(in the rows, 128 means zero)
Named turns come first, each shown by rows before and after it. Which turns, in which order, take the first row of each pair that follows to the second? Write the first one first, as in the answered first pair.
turn lazuv:
[177  96 108 180  71 118 184 124 149 137 134 153 137 158 117 171] -> [ 90 229 115 118  99 139 121 159 109 169 121 124 113 114 102 143]
[178  95 135 147 100 120 135 141 138 114 126 151 114 133 160 146] -> [135 169 129 129  84 133 113 169 121 141 116 140  99 118 149 146]
[113 160 121 104  86 162 118 116 104 130 121 127 132 157 125 123] -> [116 135 137  94 136 157  98  94 107 104 123 126 135 156 132 104]
[ 93 123 128 116 141  93  89 135 124 137 125 114 141 113 130 112] -> [129  77 124 137 128  94 114 119 133 129 126 124 150 129 141 128]
turn fani:
[114 177 109 115 111 141 127 141 124 167 130 118 125 129 104 125] -> [122 177 121 129 101 131 133 152 131 153 123 119 107 119 112 138]
[144  63 126 124 129 117 144  99 124 115 103 144 127 149 119 142] -> [138  63 120 118 133 132 145  94 120 123 109 141 135 151 113 134]
[138 144 117 116 115 118 134 136 129 145 145 127 140 151 114 134] -> [147 145 121 126 110 108 139 141 136 143 143 135 133 147 121 136]
[ 86 178 103 106 128 141 111 114  86 166 157 109 133 136 106 112] -> [ 92 191 110 129  93 137 118 129  91 167 150 109 110 128 114 138]
turn sobot:
[146 117 149 148 123  93 118 143 137  90 117 139  78  83 165 140] -> [141  99 149 134 156  96 105 120 135  80 123 136  96  91 163 120]
[108 109 171 116  82 126 135 117 141 141 112 145 125 143 150 119] -> [103 109 174 120  82 122 132 118 143 135 109 140 122 143 149 118]
[139  96  93 120 106 159 159 105 134 156 148 130 183 163 107 129] -> [146 120  94 135  69 152 170 126 138 165 136 134 162 150 112 143]
[ 69 163 127  93 150 179 131 120  99 150 124 100 180 133 123 110] -> [ 70 171 117  97 123 181 146 123 100 161 120  99 178 140 122 122]
turn niva:
[141 136 112  81 128 163 107 126 119 173 158 133 176 159  93 103] -> [156  94 133  86 176 140  93 113 127 135 155 136 173 150 113  89]
[ 95 179 109 109 185 152 126 129 105 118 118  77 103  89 119 131] -> [128 130 127 136 202 124 132 117 121  77 114  86  94  80 138 135]
[ 88 157 110 114  92 176 124 155  94 137 116  87 115 136 115 137] -> [ 83 130 132 104 158 166  94 130  93 104 112  79 118 131 127 107]
turn sutur:
[102  94 160 141 138 100 110 157 123 118  68  93 131 107 187 144] -> [ 74 116 117 102 111 146 113 141 102 173  88  89 180 139 148 129]
[128 150 131  73 141 165 125 112 108 162  97 119 158 167 162 136] -> [173 131 147 131 107 130 149 128 138 138  85 132 117 153 183 174]
[125 192 130 143 105 150 102 144 110 139 105 114 104 131 128 136] -> [130 188 139 154 113 138  98 149 113 127  99 122  90 122 138 139]
Now pairs of rows:
Between the rows of a pair lie two turns.
[136 145  93 160  62 165 130 135 144 155 144 125 123 118 162 170] -> [ 94 184  95 122 101 180  94 131 128 162 143 110 127 105 145 145] => niva, sobot
[176  85 142 136 106 107 142 128 167 121 110 131 128 122 166 166] -> [103 170 115  76 105 157 113 135 133 175 122 107 159 127 125 137] => niva, niva
[119 115 125 108 150 133 122  99 129 124 130 133 170 144 118 107] -> [115 173 117 122  97 127 132 145 129 150 120 135 137 128 114 134] => sutur, lazuv
[ 94 180 158 109 149 111  67 120  88 149 100 129 125 108 107 116] -> [171  84 159 177 117  78 128 107 134 122  95 155 125 133 127 152] => niva, lazuv
[123 116 125 110 131 125 139 113 137 106 139 137 139 150 137 131] -> [106 152 122  95 123 132 122 128 130 120 129 133 133 143 128 127] => lazuv, lazuv
[119 108 139 179 142  90 105 128 155  99  67 147  59 106 126 129] -> [ 99  69 100 128 166 141 103  75 137 125 107 142 152 167  92  91] => sutur, lazuv
[126 144 149 167 101 107 136 159 143 119 117 138 110 111 124 128] -> [134  92 147 146 153 110 125 117 144 103 135 135 149 131 122 100] => sutur, lazuv
[163  53 140 148 143 103 141  99 149  90 139 139 139 139 142 126] -> [ 86 186 105  95  95 154 113 138 112 176 141 116 146 135  99 117] => lazuv, niva
[181 117  81 127 120 140 161  93 126  73 114 143 165 169 102 146] -> [164 124  85 107 145 150 147  84 119  77 121 136 180 169  93 126] => sutur, sutur
[161 104 125 148  95 138 147 120 157 135 144 141 161 139 105 137] -> [135 115 124 121 122 152 127 110 141 144 153 132 179 145  94 117] => sutur, sutur
[100 126 149  75 219 138  76 106 120 121 131 132 149 132 114  78] -> [175  46 109 131 137 141 157  95 149 136 145 158 177 186 104 126] => lazuv, fani
[127 117 166 111 178 122  91 108 125  94 127 117 111 117 143 123] -> [154 138 137 151  70 121 144 144 134 135 121 129  97 130 135 181] => niva, niva
[137 143  98 140  88 143 132 150 126 145 115 139 117 113 127 139] -> [152 102 123 148 137 121 124 128 133 100 111 143 111 106 147 133] => sutur, lazuv
[112 160 135 105 171 126  89 137 117 132 121 106  94 102 127 108] -> [170  93 133 164 127  98 142 136 144 115 114 126  86 116 138 145] => niva, lazuv
[ 95 119 117  85 116 166 118  99 103 160 133 105 163 158 100 135] -> [136  77 114 116  89 151 153  99 124 148 133 121 157 172 110 161] => niva, lazuv
[176  31 136 164 139  87 141 111 138  95 116 140 157 146 147 139] -> [113 146 167 131 176  81  75 157 115  91  92 114  96  88 158 121] => lazuv, sutur
[135  85 164 136 169 105 106 115 134  95 103 139 106 105 138 126] -> [154  73 122 154  88 121 158 119 142 135 115 150 131 146 120 157] => fani, lazuv
[110 166 159 170 134  92 114 133 117 126  98 106  69  79 158 139] -> [157  81 150 195 135  81 142 100 135 111 113 122  97 108 161 141] => sobot, lazuv
[184  63 134 169 133 105 145 107 158 108 140 143 124 153 123 129] -> [100 206 123 105 117 147 101 149 112 164 131 114 114 126  95 112] => niva, lazuv
[118 136  96 116  96 164 151 117 112 163 147 125 172 161 103 124] -> [133  93 101 116 128 157 147  97 121 144 152 131 182 168 105 118] => niva, lazuv
[109 190 120 127  87 130 148 166 121 146 122 112 115 129 131 143] -> [ 97 140 135  91 190 136 107 116 112 107 133 110 148 139 138  97] => lazuv, sobot
[ 72 148 130 114 130 163 142 153 134 153 110 126 122 116  66  94] -> [ 73 127 144 108 166 161 132 135 132 136 113 128 129 112  73  81] => niva, fani
[115 177 106 127  63 149 144 125 120 175 131 132 133 122 107 134] -> [147 129 160 168 119  92 129 125 136  95 109 141  79  87 152 134] => sutur, lazuv
[121 118 153 114 188 117  94 111 131  87 115 112 123 111 151 101] -> [145 136  99 141  59 147 162 138 139 150 126 128 139 156 115 152] => lazuv, niva
[146 105 124 153 161  70  62 137 144  60  92 129  84  97 167 114] -> [136 175  66 153  31 111 113 175 133 153  97 134 102 129 120 158] => lazuv, niva
[136 107 159 159 130  94 132 141 163  89  91 160 104 140 168 118] -> [121 147 157 155 119  95 125 158 162  97  80 153  89 131 161 123] => lazuv, sobot
[154  94 105 125 105 134 160 102 149 138 146 135 153 153 129 148] -> [125 149  97 105  92 149 149 119 131 161 142 128 156 149 116 144] => sobot, niva
[138  64  85 126 125 159 147  63 123 134 166 128 187 192  99 110] -> [162  27 118 154 157 124 139  64 141  87 153 139 155 170 128 115] => sutur, fani
[109 137 137 136 136 108  89 110 140 118 105 143  64  76 135 141] -> [ 84 127 101  92 137 149  83  76 118 160 128 136 134 116  98 115] => lazuv, sutur
[ 84 189 149  54  99 166  82 133  91 201 146 104 145 141 107 131] -> [134 173 191 131  80  98  99 174 129 144 110 119  50  90 159 179] => fani, sutur
[141 103 111 137  89 143 152 121 132 133 147 138 154 142 111 129] -> [112 118 136 101 157 142 103 110 118 112 144 123 150 127 119  97] => lazuv, lazuv
[150 141 157 166 105 107 125 141 161  96 126 111  96  92 156 137] -> [146 152 126 160  54 132 152 140 158 134 137 113 124 119 132 145] => sutur, sutur
[106 124 100 122 124 168 115 121 112 133 135 114 144 157 120 135] -> [122  93 112 133 148 155 111 107 121 102 133 113 141 155 132 132] => lazuv, niva
[112 177 101  73  92 172 112 138 101 183 133 141 176 104 114  94] -> [122 117 115  64 153 167  99  98 104 155 140 140 198 113 123  70] => niva, sobot
[154 120  59 120 128 140 143 101  96 131 148 183 163 138  77 114] -> [188  93  87 156 134 103 150 107 117  95 132 191 126 119 107 125] => niva, sutur
[ 89 166 108  78 106 139  92 117 113 155 155 121 176 136 120 100] -> [142  94  96 114  75 125 136 101 138 138 161 141 186 164 126 124] => lazuv, lazuv
[107 185 173  83 179 147  84 112 113 124 145  96 114 128 121  95] -> [138 120 183 104 203 128  96  86 124  88 155 107 122 138 135  96] => niva, fani
[ 90 195 131 109 138 138 117 145  97 143 134 129 119 121 123 110] -> [145 119 160 154 164  92 128 131 127  82 123 141  92 107 154 125] => niva, niva
[130  97 127 145 123 122 152 131 133 113 125 138 129 146 119 125] -> [103 135 139 120 151 126 125 135 115 114 122 127 122 126 122 107] => lazuv, lazuv
[103 185 105 120 128 156 138 134 130 151 128 113 142 115 114  98] -> [151  92 125 158 159 123 154 104 156  97 123 133 133 117 143 104] => lazuv, niva
[ 74 171 104  54 170 189  57  87 109 170 157 125 197 135 103  80] -> [204  15 112 166 109 136 151  72 176 116 152 171 177 167 142 147] => lazuv, sutur
[ 93 161 153  97 158 120  90 142 123 121 131 112 111  99 122 110] -> [101 145 114  97 108 156 129 131 117 163 153 121 162 142  93 123] => niva, sutur
[198 117 156 143  42 146 165 144 168 126 148 139 106 203 130 203] -> [171 152 212 133 124 106 111 160 164  69 122 129  42 139 162 179] => niva, sutur
[144 100 137 126 137 117 128 107 119 121 119 116 139 135 148 121] -> [134 120 149 123 140 110 115 118 114 119 115 113 120 119 148 123] => lazuv, sutur
[114 155 143  93  52 160 151 158  86 188 150  85 158 154 110 147] -> [154  35 169 105 143 132 145  96 105 117 161  97 187 169 140 128] => lazuv, lazuv
[104 104 160 108  85 106 126 140 129 155 135  87 116 125 110 179] -> [ 98  82 166  91 138 110 103 113 128 137 137  85 131 121 113 158] => niva, lazuv
[152  71 104 116 172 122 135  93 127 113 131 155 150 174 146 120] -> [109 151  79  84 132 156 131 118 105 168 128 136 161 172 119 119] => lazuv, niva
[147  69 139 133 163 107 111 114 154  92 142 109 163 144 150  99] -> [164  62 136 154 133 104 132 127 158  96 143 117 151 143 149 119] => sutur, sutur
[102 170 121 164 132 144 107 167 117 158 109 132 120 116 138 131] -> [137  93 130 180 176 129 112 129 133 113 116 141 136 125 154 116] => niva, lazuv
[210  22 138 145 140 127 106  84 124 109 145 160 132 128 165 132] -> [212  41 107 146  78 145 133  94 123 147 155 161 151 153 136 151] => fani, niva
[124  79 171 116 201 136 120 120 132  80 121 121 128 106 148 126] -> [138 129 129 146  66 151 176 168 138 150 121 134 115 127 119 182] => niva, niva
[117 195  90 164  97 158 172 127 138 134 146 102 146 155 104 182] -> [119 131 115 140 202 154 131  79 137  89 159  99 181 161 112 134] => niva, lazuv
[114 208 151 127 114 117  95 154 134 106 126 139 111  76 124 118] -> [181 117 136 176  81 104 150 135 165  89 133 167 131 108 129 146] => lazuv, lazuv
[ 92 172 105 116 115 136  92 109 154 144 145 129 138 108 122 113] -> [100 130 116 120 150 131  92  89 158 122 150 132 152 118 127 103] => niva, sobot
[ 67 146 125  89 104 130 146  99 111 124 139 124 200 170 114 125] -> [ 95  89 141 107 148 104 146  78 129  91 137 137 194 162 140 120] => lazuv, niva
[159  87  92 163 131 113 145 117 145 146 158 124 169 144 112 127] -> [132 118  88 135 137 134 130 121 131 169 162 115 179 142  96 114] => niva, niva
[107 200 146 120  97 126  91 145 119 139 130 113  63  82 149 142] -> [129  84 153 104 192 122  80  67 127  88 146 123 117 111 160 103] => lazuv, sobot
[116 175 149 121 142 116  98 144 124 124 115 136 101 110 128 102] -> [144 148 154 151 127 103 120 144 136 113 114 143  89 107 139 122] => niva, niva
[137 144 189 165 159  76 130 199 157  98  79 126  92  75 142 160] -> [ 91 215 161 128 127 118 120 219 132 154  85 110 115  89 109 151] => niva, niva
[ 97 208 118 125  54 139 123 155 121 165 138 122 112 146 118 143] -> [ 79 145 140  75 181 147  77  90 115 116 147 116 156 151 127  85] => lazuv, sobot
[159  67 120 139 129 135 138 162 158 138 102 118 146 162 109 122] -> [112 130 138 104 168 139  92 172 137 135  91 101 131 137 104  95] => lazuv, lazuv
[140 154 115 161  53 131 170 160 139 158 110 145  90 135 128 164] -> [102 192 151 132 122 116 114 168 127 127  97 127  60  94 142 133] => fani, lazuv
[138 152 146 149  73 103 146 140 137 128 121 132  89 109 128 144] -> [112 154 159 110 155 106  93 117 118 110 123 118  99  99 127 103] => lazuv, sobot
[121 147 144  98 163  99 104 127 128 102 142 120 118 107 138  79] -> [135 108 123  96 153 123 122 108 131 113 161 130 163 146 123  83] => lazuv, sutur
[118  97 146 115 146 144 135  81 133 127 115 132 172 153 129 107] -> [152  95 146 147  95 130 162 106 149 130 104 142 147 155 133 141] => sutur, sobot
[ 75 145 144 123 141 131 112 146 109 138 109 100 123 144 127 118] -> [ 98  89 143 128 154 131 125 124 116 125 117 104 153 162 131 112] => lazuv, fani
[111 138 139 120 162 119 114 143 114 123 110 126 115 120 142 116] -> [138 114 119 148 102 121 157 147 124 142 113 140 124 146 134 149] => lazuv, niva
[ 83 157 151  64 239 133  65  97 104 109 133 103 145 105 125  75] -> [110 116  84  72 139 178 140  75 107 178 165 120 223 183  86 102] => niva, sutur
[152 134 102  90 148 140 114  95 125 148 158 115 138 131 111 122] -> [152 123 122 102 171 124 108  98 136 122 151 113 121 115 127 121] => sutur, sutur
[121  54  95 127 122 123 149 120 139  94 125 139 143 124 146 139] -> [ 92 118  76 117  74 146 149 151 131 139 126 129 143 122 125 149] => fani, lazuv
[115 169 126 105 120 139 113 127 103 156 137 123 120 130 104 121] -> [162  92 118 141 110 128 149 106 124 136 143 137 138 151 115 131] => lazuv, lazuv
[140  64 121 109 184 128 130  96 134 114 146 121 152 144 131 109] -> [157  55 106 136 134 122 158 107 148 124 152 132 150 156 128 137] => niva, fani
[146  89 133 126 107 142  96 112 110 101 176 132 184 142  99 117] -> [125 115 127 112 108 154  84 118 101 114 173 131 187 139  95 108] => lazuv, niva
[ 94 140 150 124 163 123  94 166 124 124 115 103  98  96 141 114] -> [134  59 135 139 177 126 123 123 136 102 124 117 134 128 143 109] => lazuv, fani
[113 151 105 183  47 124 139 180 150 127 116 151 135 116  81 135] -> [111 140 148 180 127  91 100 171 152  62 101 146  99  79 110 117] => sutur, niva
[146  69  94 146 111 148 173 110 139 128 156 116 154 157 101 145] -> [128  68 122 119 182 141 131  87 131  94 148 102 145 136 119 112] => sutur, fani
[ 92 145 145 121 133 108  82 178 129 110 111 119  67  89 158 136] -> [ 83 103 136  81 189 125  71 132 121 101 130 114 118 113 148  99] => sobot, sobot
[130 145 118 134 103 143 142 146 137 131 129 125 117 137 118 126] -> [135 104 129 133 141 131 130 119 140 106 133 126 122 140 132 114] => lazuv, lazuv
[125 110 168 144 176  80 149 102 136  95 126 153 132  90 180 111] -> [102 104 127 110 168 127 155  73 123 136 146 148 197 129 152  92] => sutur, niva
[101 141 170 152 166 111 118 143 126  92 120 130  89  93 144 113] -> [ 78 175 120 127  99 157 140 153 107 163 138 130 135 135 100 120] => sutur, sobot
[125 145 110 110 149 154 145  98 116 178 146 117 189 161  79  91] -> [156  93 128 127 186 129 144  77 134 135 145 123 191 152  98  88] => lazuv, niva
[148  97 156 167 145 123  98 159 133 130 102 188 104 121 131 149] -> [115 144 154 144 152 141  75 166 122 149 106 175 101 110 119 134] => niva, lazuv
